(in the rows, 128 means zero)
The rows of X fall into a few groups, and each row is roughly a mix of its group's hidden directions.
X (144 x 10):
[[180 121 101 173 159 141 153  96 150  90]
 [124  76 134 122  97 178 176  88 121 125]
 [130 142 209 130  98 132 107  92 102 116]
 [150 137 138 117 126 146  36 120 133 107]
 [ 93 119 148 119 104 125 204  95 152 108]
 [122  93  70 138 163 105 145 181 102 123]
 [174 113 162 153 183 135 169 116 109 157]
 [162 118  74 160  91 128  86  92 144 109]
 [108 141 136  90  56 163 100 154 120 113]
 [131  91 121 131  52 174 152 122 131 111]
 [128 100 136 127 192  87 171 119 103 160]
 [115  76 172  93 146 132 131 113 141 186]
 [122 116 132 105  93 108  66 177 109 163]
 [172  90 144  90 107 152  71 148 143 145]
 [ 80 152 117 176 147  91 130  96  93 160]
 [141 137 152 131 111 137  51 105 179 129]
 [111  53 124 127 117 137 142  70 129 149]
 [ 90 118 154  96  78 132  84 158 138 167]
 [ 82  91 112  75 117 123 124  87  92 152]
 [150 155 114 151 162 189 113 158 169 104]
 [ 82  88 129  70 112 111 139 102 133  86]
 [ 69 122 116  87  93 103  86 135 109  98]
 [ 89 151 136 124 150 150 202 149 118 161]
 [115 168 125 181 120 140  90 103 166  84]
 [107  89 177 146 140  93 173 112 135  86]
 [ 78 165 106 175 156  87 154 111 121 141]
 [158 146 102 102 102 152  81  75  97 146]
 [ 62 118 100 146 135 112 182  99 142 108]
 [118 100 176  82 106 127  78 100 140  97]
 [133 180  92 146 162 149 188 115 143 141]
 [125 183 175  98  89 126  95 139 105 158]
 [ 94 169 159 135 145  89 133  81 141 174]
 [122 150 151  63 137 102 119 131  74  94]
 [ 94 117 182 105 103 140 172 147 122  80]
 [144 122 120 121 204 107  92  91 134 156]
 [110  91 162  85  81 125  86 154 151 110]
 [128 171 127 169 103 162 186 112 146  98]
 [142  87 118  89 118 105  81 169 146  85]
 [126 156 109  75 163 117  67 100 144 140]
 [121 158 110 180 181 112 153 118  95 165]
 [ 83 128 175 112  98 105  71 156 146 131]
 [103 118  91 159 135  80 166 174 143 158]
 [139  85 122 152 105 119 128  45 126 117]
 [ 91 215 126 126 139 118 123 123 116 157]
 [128 163 130 162 163 126 181  79 150  98]
 [118  56 167  94 122  94 146 149 109 132]
 [126  71 125 153 126 103 185 176 122 121]
 [140 118 117 155 156 148 166 190 166 161]
 [137 120  47 135 155 145 175 141 137 135]
 [ 92 156 162 141  90 116 194 104 144 139]
 [102  80 119  86 104 109 117  76  89 141]
 [198 150 124 146 138 121  74 122 124 165]
 [ 49 160 114 108 111 108 134 151 137  97]
 [ 70 114 151 105 117  87 136 185 117 147]
 [186 102 155 103  94 159 127  96  90 113]
 [ 80 163 103 178 128  77 111 125 106 142]
 [141 128  95 171 151 144 196  93 112 112]
 [138 156 188  99 105 125  75 110 154 106]
 [156  85 132 148 133 147 102 118 177  68]
 [153 141  93 112 124 150 181 150 124  63]
 [ 66 106 100  99 106 110 114 149 115 179]
 [148 162 121 175 108 148  74 169 111 103]
 [185  99 132 131 155 107 103 130  63 116]
 [174 136  58 133 146 152 172 127 119 117]
 [125  97 122  81  72 145  85 161 125 104]
 [109  73 122  75 122 133 148 177 155 109]
 [146 121  98 104 169 134 180 143 164  79]
 [217 154 134 157 140 140 149 127 134 121]
 [102 125 162 136  78 126 198 118 153 118]
 [130 131 174  96  82 126  59 130 135 138]
 [133  70 146  66 127 114  90 146 104 135]
 [143 149 148  71 163 124  63 136 119 144]
 [175 135 116 141 110 127  56 106 111 164]
 [179 158 185 138 149 156 125 120  83 137]
 [166 126 119  63 131 144  83 137 170 111]
 [194 100 115 133 121 150 139  69 120 104]
 [119 191 154 120  99 143 102  69 120 137]
 [110 106 171  91  87 137 180 121 106  93]
 [ 90 201 154 122 102 140 132 153  98 146]
 [118 165 174 132  97 144 112 121  83 183]
 [117 116  72  99 172 122 151 185 117 140]
 [142 128 104 143  43 151  91 120 127 133]
 [137 143  88 165 190 126 120  89 167 124]
 [124 122  94 144 127 133 165 182  70  95]
 [127 105 148 116 160  98 208 104 114 126]
 [105 130 111 131 141 140 115 218 152 146]
 [147 174  87 115 181 113 137 170 143 101]
 [159 177 121 169 166  96  85 101 121 120]
 [117  98 112 120  81 155 139 138 153  57]
 [156 125  90 114 167 146 195 126 149  96]
 [ 98 180 133 157 127  98 105 112 138  65]
 [170 141  82 161 152 167 116  96 151  93]
 [176 134  99 174 127 133  88 159 150  85]
 [123 179 121 185 121 106  87  89 145 114]
 [159  98 153 110  76 187 156 143 128 115]
 [163 109 126  94 117 169 119 162  72  91]
 [123  91 155  84 117 122  59 111 143 102]
 [112 100  92  83 102 127  89  86  89 147]
 [200  95 134 131 129 115 174 111 111 159]
 [133 174  80 151 112 142 110 147 149 188]
 [167 135 162  95 118 123  97  97  88  75]
 [ 49 116  96 102 120 101 112 120 138  97]
 [139 175  98 170 163 108 132 109 151  76]
 [136 213 145 143 143 122 116 113 150  91]
 [135 142 110 159 167 156 181  77 157 129]
 [158 115 143 201 131 126 181 129 108 145]
 [ 91 131 118 113 184 159 167 178 150 133]
 [125 165 163 102 129 105 134 206 113 139]
 [163 124 188 133 109 142 182 130 130 170]
 [127 163  71 189 139 114 131 144 166 125]
 [106 121 108 128  54 164 125 126 122 177]
 [152 191 136 156 158 142 153  91 100 158]
 [164  97 161  61 143 164 124 148 142 111]
 [121 132 180 158 116 151 174 145  73 148]
 [160  91 144 171 156 126 196 139 135 117]
 [104  75 139  85 120  84  90 156 114 149]
 [132 122 158 132 168 128 183  65 148 109]
 [114 129 116 181 156  89 183 146 161 109]
 [124  86 128  86  85 151 158 109 179 110]
 [152 148  86 184 142 149 124  85 162 103]
 [105  92  70 104 131  96 137  81  95 130]
 [105 140 192 102 112 117 128 189 121 151]
 [187 113 145 122 144 102  74 111 114  86]
 [125 123  73 113  70 137  97 114 170 104]
 [127  64 119  82 124 109  77 157 128 127]
 [187 102 154  78 134 127  94 114 141  91]
 [ 40 139 142 122 131 117 140 118  86 132]
 [147 168 144 110 108 128 129 204 152  97]
 [121 124  67 117 144 144  84 133 116  68]
 [158 145  92 149  84 107  64 147 147 126]
 [131 182 102 184 157 127 148 105 102 158]
 [100 144 143 143 175 117 206 137 136 118]
 [ 64  68 133 111 104 126  95 149 132 136]
 [148 105 107 134  77 142  65  94 111 152]
 [140  76 166  92 122 101  91 147 134 173]
 [135 136 140 191 120 124 132 103  76 178]
 [152  86  57 128 147 122 108 127 155 165]
 [148 113  76 176 167 136 168 150 124  98]
 [128  96 147  81 101 132  77 174 122  96]
 [207 119 154 115 139 170 120 115 125 157]
 [ 48 146 107 153 111  90 135 140 121 107]
 [134  72 125 105  85 138  82 114 141 174]
 [142 128  62 162 155 140 187 119 118 130]
 [103  95 153  85  81  98 100 155 132 166]]

Which row in each list fits none of the groups? There is exactly one, and every other row fits one group, some only roughly.
- z_105: [133 183 169 174 125 148 125  91 162 109]
- z_351: [179 113 109 150 153 136 193 152 139 159]
- z_178: [160 102 107 168 156 144 141 176 169  92]
- z_348: [152  57  96 145 134 139 145 161 147 166]
- z_17: [ 85 148 117 191 118  98 169 154 106 128]
- z_437: [140 181 144 182 105 172 133 121 128  89]
- z_361: [ 82 123 194 121 144 120 185 127 135 134]
- z_622: [127 136 145 148 105 134 162  50 136 168]
- z_247: [120 144 149 115 116 115  50 135  78 147]
- z_181: [128 170  90 142 167  97 158 129 184 114]
- z_447: [123  84 191  93  82 143 125 121 120 103]
- z_304: [101  97  86 104 147 114 129 197 156 127]
- z_862: [150 193 145  96 150 170 126  91 108 112]
- z_224: [ 78 120 163  89  96 112 179 153 145 120]
 => z_224
- z_339: [103 134 178 131 135 153 184 101 153 171]
- z_257: [ 81 125 104  96 163  94  78  90 128 121]
- z_634: [ 94 149 187 113  95 112  77 155 119 130]
- z_959: [100 133 188  77  99  93 101 146 128 140]
- z_666: [170 119 146 165 113 116 150  55 136 110]
- z_92: [124  65 143  66 150 144  99 108 129 116]
- z_391: [142  90  87  78 109 126  98 173 158 114]
- z_835: [105 117 134  91 157  93  78 127  69 132]
- z_141: [ 74 122 117 117  81  86 152 165 123 162]
- z_263: [105 123  66 128 132 113 198 145 138 145]
 => z_959
- z_489: [171  97 151  98 121 187 157  92 119 146]
- z_400: [ 74  95 144 111 113 124 154 178 120  80]
- z_609: [189 133 170 140 172 129  99 120 131  86]
- z_525: [147 160  84 112 115 137  59 105  99 110]
- z_453: [ 91 127 205 113 123  99 157 159 129 125]
- z_834: [171 116  97 149 138 116 130 207 144 124]
- z_90: [144 111  83 157 123 120  92  83 185 117]
- z_174: [146 193 168 168 128 150 122  96 100 118]
- z_158: [141 154 162  89 170 139 151 145 102 186]
- z_996: [142  69 143 144 167 133 172  89  98 141]
- z_438: [107 152  97 104 152 108  95 176 172 164]
 => z_609
- z_61: [ 93 156 147 115  69 127 122  70 106 112]
- z_425: [ 89 133 166  98  99  88  96 143  78 137]
- z_644: [130 112 107 135  73 144  76 172 160 108]
- z_667: [145 134 204 115  97 165  89 121 128 120]
- z_586: [189 140 108 166 184 151 118 139 114 147]
- z_692: [ 85 158 145 112  57 147 111 149 147 148]
- z_730: [158 103 188  97 114 153 107 122  97  85]
- z_494: [152  59  97  78 127 137 144 139 155 115]
- z_709: [101 137 139 129 178  82 134  91 137 185]
- z_580: [106 117 162 142  66 105 113 175 137 164]
- z_940: [ 99  82 141  62 163 124  99 115 115 112]
- z_401: [178 139 120 158 195 144  95 101 122 118]
 => z_61
- z_860: [170 117 147 130  89 168  59 131 132 134]
- z_206: [ 91  84 141  66  88 106 148 125 142 141]
- z_330: [100  65 158  96 126 163 151 102  95 122]
- z_523: [161 148  94 167 133 110 115  80 129  70]
- z_336: [ 83 127  86 113 130 109 137 189 129 173]
- z_713: [142 154 138 165 204 123 122  85 135 118]
- z_812: [ 96 105 110  85 156  77 106 123 111 175]
- z_332: [111 136 128  94 149  97  72 109 134 190]
- z_656: [188 109 102 134 156 148 168 119  77 125]
- z_808: [112 192 133 158  96 159 106 133 154 170]
- z_886: [159 111 145 117 124 182 176 180 128 152]
 => z_886
- z_784: [119 200 138 127 149 132 119  96  97 175]
- z_639: [147 181  88 179 133 142 100 162 124 155]
- z_927: [126 122 168 112 117 164 201 108 117  97]
- z_281: [ 88 149  90 182 128 122 174 158 104 120]
- z_906: [ 90 144 170 116 139 133 180 171  90 149]
- z_369: [167 124  55 133 151 125 129 174 106 139]
- z_506: [161 119 165 127 148 116 109 123 141 209]
- z_839: [115  92 148 137  66 132  66 106 129 128]
- z_797: [136 187  87 155 115 136 169 168 145 149]
- z_274: [128 214 134 136 104 137 111 130 140  89]
- z_650: [196 164 149 106 143 173 154 126 149 135]
- z_501: [105  86 115 122 145 113 189 116 125 186]
- z_763: [166  90  83 113 142 162 178 102 145 112]
 => z_797
- z_345: [193 158 127  95 112 170  95 119 152 145]
- z_882: [ 93  90 136  73 121 166 142  76 118 127]
- z_932: [ 89 148 148  73 149 137 148 178 106 159]
- z_85: [104  95 169 136 105 152  87  76 135  92]
- z_184: [115 115 157  67 143 105 169 159  89 145]
- z_108: [103 119 174 107  74 145 166 173 113 133]
- z_248: [136 121  99 145 162 114  52 124 170 120]
- z_562: [135 158 212 128 138 127 110  90 134 109]
- z_919: [121 144 149 100  75 155  89 100 154  82]
- z_791: [ 66 110 134  91 140 147 179  93 115 124]
- z_721: [133  90  79 169 122  79  89 119 148 117]
- z_167: [105 143 137 162  92 147 161  81 162  83]
- z_250: [146 134 104  89 136 115  61 166 147 163]
- z_837: [108  67 103 142 160  91 151 125 156  90]
 => z_108
- z_273: [160 163  98 164 197 141 134 101 122 121]
- z_961: [177 130  85 146 123 147  65 139 137  94]
- z_571: [128 110 119 154 174 118 190 116 116  76]
- z_610: [135 102 111 107 101 131 120  50 101 162]
- z_44: [195 164 159  87 139 135 104 110 130 102]
- z_533: [ 98  67 136  69  93 104 142 132 126 120]
- z_79: [125 111  60 156 162 111 129 167 148  96]
- z_647: [137 129 139 146 111 142 220 151 118 135]
- z_403: [180  86  87 106 128 130 111  92 171 112]
- z_814: [136 109 173  83 101 147 143 166  74 121]
- z_246: [150  70 118 159 119 120  95  98  87 166]
- z_801: [112 132 102 142 171  84 141 125 160 192]
- z_159: [144 113 139  97 106 127  85  69 147  79]
 => z_159
- z_214: [112  66 115 164 157  92 118 133 144  81]
- z_188: [ 71 146 105 139  91 119  98 151 183 131]
- z_537: [135 137 141 159 100  99  49  98 133 117]
- z_931: [ 99 188  89 134 124  86  87 140 152 120]
- z_301: [100 135 103 103  77 146 133 188  90 139]
- z_145: [188 149 141 112 131 154  82 134 107  79]
- z_825: [142 114 171  86 108 160 118  74 159 100]
- z_25: [144  52 114 110 129 101 113 162 159 151]
- z_421: [106  91 138  82  65 115 135  88 127 146]
- z_608: [162 147  96  90  90 183 159 151 130 145]
 => z_421
- z_958: [155  93  70 172 153 107 124 110 106  96]
- z_220: [132 180 126 185 140  93 109 122  97 167]
- z_625: [ 94 134 171 131  88  95  85  88 126  97]
- z_264: [ 94 169 156 150 103 123 191  98 127 106]
- z_84: [130 194  93 135 150  98  92 105 154 154]
- z_821: [131  74 105  80 114 133 104 146 156 178]
- z_980: [143 130  98 125 129  93  93  58 101 159]
- z_216: [143 124 143  68 122 174 173 141 161 103]
- z_578: [115 106 167  90  92 100 105 136 136 189]
- z_669: [138  81 149  87 170 126 174 103  98 109]
 => z_980
